Rows are one point carried round by a steady rotation, each followed by how many steps it has turned.
The counts run from 0 to 400.
[156 111 119  94 157 113 143 113 100 123 107  93 156 166 123 100 158  70
  51 121 130 122  77 159 102 158 107 140 125  94 108 128 170  96 139 126
 140 172 152 105 155 118 148 168 123 111 148 146 115 124  85 106  91 115
 136 143 126 171 127 147 136 122  87 143 114 159  89 122 118 140]	83
[116 161 125 135 117 151 106 113 104 153 122 161 108 213 146 125 133 110
 155 180 138 152 142 133  69 114 167 124 101  91 137 161 185 134 122 114
 128 107  75 102 131 168 113  97 117 156 130 120 114 130 151  87 137 117
 120 129 135 100 126 106 151 115 133 129 187  81 162 127 132 129]	111
[103 101 130 116 121 164 101 151 173 120 117 134 101 114 154 114 117 114
 178 139 147 144 149 121 179 114 197 144 123 138 133 134 161 163  97 120
 136 116  78 114  99 104 161 113  98 156 142 104 141 103 170 145 142 163
 124 111 128 125 160 161 130 152 165 107 113 116  77 194 140 130]	218
[111 147 116 133 120 153  91 103 122 164 103 163 118 188 153 124 125  93
 164 175 142 178 147 152  89 106 170  98  93  83 143 164 173 116 122 116
 134 111  87  85 121 161 116 114 115 154 128 119 123 141 153 109 135 131
 141 125 125 100 126 121 166  99 147 111 184  84 144 138 147 133]	110
[117  99 126 133 118  99 149 149 140  89 130 129 121 128 184 107 136 141
 116 135 121  88 193 110 151 143 164 154 173 160 146 151 145 147  98 135
 150 131  96 125  98  96 170  92 106 163 167 113 139 120 140 125  99 165
 156 116 148 102 152 163 133 165 132 122  96 134 106 190 108 155]	222
[145 144 117 139 151 183 143 116 159 150 125 145 108 103  93 131 106 122
 165 118 160 156  69 112 126  79 113  74  81 148 139  94 102 164 133 123
 119 120 153  70 152 147 118  90 162 135  96 135 139 159 140 153 168 125
 132 127 117 125  95  88 133 116 129 157 131 118 123 103 159 120]	141
[110 104 167 102 152 123 136 115 143 122 108 163 154  69 105 129 133 163
 125  78 133 131 130 134 135 105 109  78 172 111 176 122  56 129 125 182
 135 145 156 121 135 127 137 131 133 141 151 119 111 146 101 137 128 153
 129 138 180  81 142 101 123 120 143 172  73 128 131  91 102 125]	161
[131 174 117 162 116 145 171 150 133 105 167 165 129 150 143 150 114 179
 163 150 110 144 154  82 127 112  79 135 133 121 163 164 103 140 133 116
 113 160 122 138 121 156 120  85 164 121 123 111 134 132 123  97 121  78
  77 122 181  85 141  85 112 141 123 169 117  79 144  90  94 144]	344
[103 172 143  81 127 180 135  94 124 116 160 107 150 116 146 120 136 124
 136 123 110 161 126 134 150 142 100 114 118 101 119 134 119 113 116 105
 120 126 154 145 129 110 125 189 115  99 147 160 112 109 146 122 112  40
 115 114 126 158 122 147 121  80 185  81 140 132  74 153 166 113]	63
[108 161 107 142 144 195 112 125 140 146 140 180 125 144 137 134  83 128
 149 129 128 186 130 114 151  87 154  93 109 112 164 130 112 145 122 103
  93 141 134  99  91 143 145  81 145 112  96 117 168 131 159 130 150 132
  87  93 147  94 148 100 122 141 135 150 130  63 124  89 119 149]	334
[131 164 121 152 113 170 170 110 123  95 172  97  98 137 140 118 103 145
 151 129 105  96 142 113 142 134 123 159  96 203 103 131 133 162 106  94
 141 113 126 132 117 114 128 132 133 126 125 153 136  93 156 125 140  95
 144 133  73 118 103 127 127 107 180  81 139 131 110 193 183 138]	242
[125 127  98  92 155 116 143  98 113 128 115  82 170 133 133 132 122  78
  65 129 108 152 100 161 119 168 101 133 145  94 100 124 127  95 131 105
 141 139 165 134 146 129 129 200 112  99 122 158 106 121 107 128 101  93
 135 155 101 190 119 145 143  99 116  90 131 148 104 126 149 130]	77
[119 151 124 168 128 129 177 130 144 101 158 157 142 129 145 142 123 181
 137 148  92 144 169  80 125 128  69 134 162 123 157 156  87 139 134 135
 115 156 148 140 116 139 128 103 160 112 124 122 131 138 110 103 110  87
  95 124 193  96 127 105 123 147 101 170 112  88 155  86  90 162]	345
[136 180 161 131  79 158  88  96  72 144 106 131 144 175 122 102 155 130
 133 156 145 146 106 165 110 116 160 110  94  99 133 129 179  99 146 129
  96  92 112 148 120 127  62 154 141 123 129 148 148 132 119 134 142 100
 130  89 118 147 137 119 134 109 104 130 198 125 144 149 166 112]	296
[133 145 138 130 131 139 163  96 134 110 139 118 162 112 175 119 119 137
 140 124 106  95 164 113 183 149  93 134 134 178 125 117 106 109 123 121
 167 128 136 112  77  91 147 120 100 157 160 144 145 128 138 137 122 104
 176 129 126 130  96 161 157 114 185  68 118 149 104 203 160 146]	239
[134  90 165 103 142  73 107 165 137 136 115 119 144 130 146 127 147 126
 135 155 128 124 173 139 115 141 141 179 176  84 132 175 136 115 109 155
 180 131  97 136 133 134 118 113  79 174 196 126  72 151 124 115  76 137
 153 137 153 148 139 166 115 134 138 116 122 135 148 125  92 116]	400
[137 165 143 165 140 134 161 108 103 144 114 140 127 168 151 117 148 123
 133 173 139 114 138 105  70 123  85 116 108 123 144 128 166 124 143 145
 123 122 106  81 127 150 123  76 135 174 152 121 128 166 125 114 121 108
 163 129 197 105  94 126 168 148  89 163 168  99 163 129 121 151]	121
[141  51 142  92 169  82 107 149 157 137 126 119 129  94 104 129 147 122
 118 118 159 142 118 138 132 136 132 161 166  78 123 151 117 115 130 147
 159 155 128 121 153 119 162 128 105 145 153 130  79 126 110 136 102 148
 112 130 148 166 137 152 104 145 133 123  79 155 133  67  83 102]	385
[ 85 147 141 109 115 125  71  80  82 160 123 135 154 161 101 124 157 132
 135 125 125 147 130 144 124 131 165  99 122  69 116 129 149  61 144 107
 121  90 114 161 120 133  94 181  94 119 112 131 138 108 133 129 148 104
 120 128 127 127 116 113 122  89 156  87 172 113 174 132 134 100]	287
[126 108 149  98 129  76 107  88  61 114 127 138 149 171 112  90 189 131
  83  77 129  78 113 150 115 155 140  91 130 108 139 133 143  72 150 143
 140 153 121 148 138 100 147 148  98 129 155 122 146 104  99  99 124 119
 106 123 153 112 127 105 115 114 145 135 118 153 130 128  89 127]	276
[ 92 164 137  89 137 149 139  77 130 117 139 100 167 111 154 118 133 124
 112 113  99 155 153 135 154 157  96 111 145  99 132 127  97 106 110 107
 127 123 177 149 129  91 130 196 109  98 147 155 115 107 140 120  97  52
 138 127 139 157 112 153 132  93 169  78 123 138  88 147 157 128]	62
[118 114  97 125 160 155 138 117 154 156 130 162 113  95  97 148  81 135
 148  94 144 148  95 113 121  85 130  82 114 134 147  94  60 141 109 114
 113 115 157  86 147 157 138 100 153 120  95 138 133 146 146 150 168 160
 117 146  88 102 119  74 126 105 148 136 107 115 152  70 136 121]	148
[ 90 116  89 105 142 140 113 136 177 112 153 134 102 108 151 137 121 126
 139  99 127 138 141  90 176 139 152  97 117 136 128 109 108 154  97  69
 102 106 128 145 133 110 181 132 120  67  87 107 155  95 189 124 124 110
 101  99 114 133 123 137 105 133 185  96 114 112  90 135 123 125]	40
[144  98 134 111 139 166 107 115 181 130 134 115 125  72  96 155 122 115
 126 119 150 189  95 164 156 128 128 150 124 119 127 145  80 155 143 129
 129 147 162 115 149 110 152 143 184 110  85 183  93 108  99 152 126 125
  99 113  89 155 134 152 113 119 148 107 104 157 113  58 162 107]	372
[126 147  76 143 146 156 106 122 168 141  97 167 133 143 134 117 104 113
 144 150 139 189 109 120 156  92 158  75 108  96 153 122 121 143 126  75
 124 111 126 107 105 151 126 112 132  87  74  91 163 147 164 146 142 146
 108 101 132 136 145 101 133 140 100 171 126  70 125 121 112 148]	326
[143 165  98 172 139 159 165 110 162 136 122 133  93 127 119 136  98 135
 157 158 149 140 100  99  83  92  98 108  82 150 132 113 111 176 122 100
 114  92 136  85 155 168 105 108 173 124  75 132 125 155 137 129 145 125
 154 138 111 132  91  92 153 118 105 159 155 108 160 124 154 133]	134
[ 94 168 127  90  92 154 157 114 132  76 176 122 111 149 159 129 145 165
 146 122 110 127 151 100 123 137 118 125 123 114 136 163 122 147 102  97
 122 128 129 172 161 118 117 174 132  79 129 128 105  99 151  81 103  41
 105 108 118 129 132 118  90  95 169 105 134 128  83 159 141 123]	57
[163 133  96 148 159 108 119 115 127 154  91 142 175 146 164 120 117  93
  83 136 146 150 103 140 148 121 137  74 126 114 142  84 134  95 143 115
 123 127 157 108  78 128 123 103 126 122 109 137 172 179 121 169 133 163
 156  92 125 159 130 141 158 156  60 166 135 116 129 116 111 157]	316
[141  84  88 104 163  78 121 118  84 147 114 115 155 191 134 119 135  67
  48 124 124 122 115 157  92 153 145 127 144  83 113 135 174  82 123 116
 147 163 126 107 139 139 161 140 105 131 141 146 119 126 103 107 103 146
 117 156 120 145 132 126 141 125  95 122 127 136 130  90  94 141]	91
[164 166 120 154 114  91 131 138  95 129  98 116 148 186 141 111 153 130
 101 171 144 114 101 124  91 131 112 118 114 117 118 108 178 104 154 122
 107 112 122 158 129 148  72 127 142 115 120 130 145 174  98 135 129 125
 147 106 130 174 131 118 129 151  43 181 161 130 144 139 122 126]	306
[ 95 134 140 110 110  68  92  66  94 137 108 149 173 165 138 116 180 127
  93 119 126 112 153 155 125 148 140  82 157  78 137 142 125  49 139 131
 152 115 127 165 116 113  94 180  94 115 133 121 132 129 100 120 111 112
 144 128 138 119 117 120 137  90 126 112 140 128 164 145 113 118]	285
[ 92 128 114 140 110 156 125 143 152 116 147 126  87 133 155 126 101 147
 173 147 114 120 189  97 156 124 182 164 135 160 124 150 144 163  85  88
 139  94  93 132  98 129 147 115  98 146 132 118 131  97 182 131 139 134
 116 120 104  96 138 142 120 138 175  74 132 104 126 188 146 131]	226
[102 109 118 105 168 142  69  86 112 178 106 144 141 166 120 111 142  57
 109 144 139 184 119 158 109 135 175 105 123  64 126 143 178 102 126 103
 136 125 112  86 122 139 151 141  93 143 133 117 127 111 150 122 127 138
 115 136 156 118 125 141 162 117 136 108 144  88 138 110 119 135]	101
[133 151 108 171  94 106 130 198 145 109 131 111 106 124 153 158 122 124
 149 149 128  94 132  89 144 152 101 177 110 189  95  99 167 179 148 116
  94 114  93 156 114 130 117  94 166  86  98 102 157 126 157 126 132 139
 114 109  98 146 125 146 123 183 111 125 160 136 118 146 116 130]	19
[140 179 146 161 123 146 148 110 116 136 123 144 117 186 142 112 152 136
 155 190 144 124 128 107  63 111 105 117  94 135 152 140 165 149 135 136
 129 118  99  87 137 143 103  90 143 159 145 112 131 163 133 110 123  95
 157 116 178 109  96 122 167 139  88 174 172  97 153 140 137 146]	120
[127  93  82  98 169  93 113  97 109 148  97 128 158 173 144 124 132  56
  52 122 123 146 120 166  96 153 162 113 147  77 115 138 152  82 123 105
 155 143 131 106 133 139 165 156 105 120 116 140 112 127 109 121 103 158
 124 155 108 148 130 137 149 113  92 111 130 126 137 105 113 141]	92
[141  66 124 110 125 111 110 173 164  95 140 113  72 130  86 124 145 145
 127 136 154 146 107 147 100 120 163 182 125  96 134 180 130 171 115 120
 136 150 119 142 189 129 135 137 155 107 104 144  69 108 116 109 109 145
  93 131 105 151 154 118  84 134 117 143  99 148 118  74 114  97]	382
[117  93 146 129 122 146 108 177 163 161  97  91 123  62 102 165 117 105
 154 146 142 168 107 153 170 124 140 188 156 116  78  93 139 132 157 135
 111 110 120 144 124 147 119 164 135 148 121 120 112 125 121 197 154 163
 112 145 108 178 157 174 135 150 120  87 126 150 124 119 151  85]	194
[140 113 123 119 165 123 143  79 125 129 147 107 158 106 114 101 124 102
 113  77 122 105  86 130 177 143  87 102  94 161 105  87 118  97 137  99
 168 138 153 103 114  96 156 149  97 123 123 138 156 103 123 134 160 102
 142 143 102 163  85 132 136  94 180  80 102 165  98 159 147 131]	255
[155 140 122 149 148 178 159 128 136 144 142 138  93 125  90 125  99 135
 158 116 156 128  67 100  96  80 106  94  78 164 143  94 111 170 132 126
  96 129 150  74 154 161 130  82 161 135 109 132 138 153 137 127 172 130
 127 123 121 117 106  78 122 133 122 178 138 119 132  88 134 130]	142
[121 162 116  93 124 171 147  99 104 135 155  89 138 140 136 142 108 106
  96 123 100 153 116 160 120 150 124 149 120 104 105 138 128 110 114  92
 114 130 170 145 144 131 117 190 135  94 120 184 107 103 129 126 119  69
 113 137  67 164 124 141 120  77 159  65 163 142 104 123 180 118]	71
[142 141 126 141 129 110 161 132 133 130 132 190 175 149 170 140 116 161
 125 132 116 139 162  94 152 107  97  91 151 116 180 137  92 108 132 135
 130 167 138 115  90 149 142  73 141 143 142 120 143 167 122 117 116 116
 105 107 177  82 138 112 122 141 108 170 105  95 128  89  79 161]	338
[109 165 158 151  90 163  79 165 140 159 100 116 134  85 140 158  99  97
 146 145 106 152 157 143 176 134 139 163 122 164 107 117 148 144 146 136
  95  86 116 156  73 114 101 116 155  96 113 119 161 127 152 151 133 153
 139 100 114 118 115 172 143 158 139  87 179 117 138 147 151 132]	9
[107 160 120 165 137 121 160 104 161 107 134 159 164 115 154 145 130 171
 129 142  91 152 181  95 146 129  62 120 165 123 164 153  66 131 144 131
 133 149 152 133 103 129 129 113 160 118 120 115 123 149 102 116 100  98
 121 129 205  93 123 126 143 147 101 160 102  93 142  94 100 163]	346
[147 145  86 139 144 153 105 129 132 177 106 151 143 162 140 140  91 104
 122 144 147 169  92 135 148  95 167  90 100 109 140  80 146 116 129  94
 100 106 144 111  90 160 116  92 130 114  84 148 179 167 152 167 166 161
 119  99  92 155 132 120 128 139  93 136 154  96 136 102 135 131]	318
[109 181 159 123  98 161  73  75  93 155 100 125 150 157 112 112 154 121
 113 150 142 154 121 176 123 122 166  92 102  90 128 128 164  93 146 121
 100  82 129 153 102 115  68 171 133 105 109 155 149 125 120 149 146 112
 145  95 128 144 122 140 143 102 123 111 190 120 146 147 167 117]	295
[117  74 125 125 136 140  99 157 168 145  89 109 125  69 128 152 111  90
 106 137 143 150 126 171 175 135 176 170 161 138 111 107 137 133 124 147
 122 113 132 133 105 124 160 135 127 137 124 137 127 125 112 182 137 194
 144 124  96 155 166 185 143 160 112 102 116 156 106 133 138 115]	201
[123  84 107 105 142  63 117  77 106  94 119 128 156 145 103  95 170 121
  77  76 125  93 111 134 127 157 114  79 134 123 116 130 115  80 132 110
 167 142 142 139 145  97 156 172  87  96 117 108 142 100 106 109 120 137
 128 151 133 132 103 105 127  94 145 137  92 152 124 145 100 132]	269
[153 140 118 103 138 154 128 127  96 134 143  83 110 178  97 111 133  87
 113 130 131 147  62 147  91 143 125 160  90  92  80 129 188 118 131  92
 108 155 141 121 171 144 122 180 127 100 124 145 122  93 125 105 139  78
  92 142  99 177 132 117 108 106 125 113 150 133  91 122 149 112]	80
[120 110 154 123 130 138 153 130 130 108 135 145 103  99  73 118 136 174
 126  82 128 111 120 111 102  97 114 109 150 132 168 142  86 162 119 172
 102 143 149 124 174 133 143 120 149 123 144 107 118 120 111 110 137 149
 106 146 180  68 140  75 105 137 117 195  86 111 144  80  88 131]	159
[139 155 117 145 114 129 154 133 127 107 135 187 137 168 172 129 119 168
 134 137 113 136 154 109 138  98 119  92 127 128 187 150 102 140 119 138
 123 163 125 116 110 147 132  69 159 131 134 113 152 156 122  96 116 117
 100 104 168  82 155  96 122 148 103 200 110  87 117 106  95 170]	337
[117  98  92 118 147  66 145 151 155  89 139 148 138 118 190 138 134 141
 116 112 141  90 146  82 179 160  99  90 129 152 142 103 108 130 120 112
 129 139 123 140 129 113 184  98 109  93 119 101 149 143 157 112 100 109
 127 106 137 146 130 144 114 158 137 126  89 151  71 134  82 139]	37
[112 105 123  99 174 118  89  88 117 168  94 138 156 166 139 109 156  63
  97 147 141 169 117 150 106 146 157  93 130  56 125 131 173  79 137 116
 164 139 120  83 117 138 162 140  77 144 145 109 125 126 129 122 111 138
 130 139 166 143 122 140 163 119 117 134 132 102 134 116 103 142]	100
[163  80 157 135 105 115 140 196 142 124 102  95 116 104 115 133 147 123
 129 153 156 110  99 142 130 135 132 186 150 153 101 109 170 142 153 176
 122 150 101 136 136 128 135 121 144 159 163 125 127 136  91 155 129 172
 124 117 138 166 177 162 122 181  84 151 104 170  92 131 118 107]	198
[128  93 104 118 136  58 134  95  96  89 145 118 124 162  95  95 165 132
  70  73 116  67 106 118 104 151 122 108 127 138 119 133 124  97 133 105
 151 148 135 143 156 101 159 170 107  95 110 106 133  83 102  93 124 128
 118 157 122 121 110  91 114 108 125 143  93 145 132 137  87 134]	268
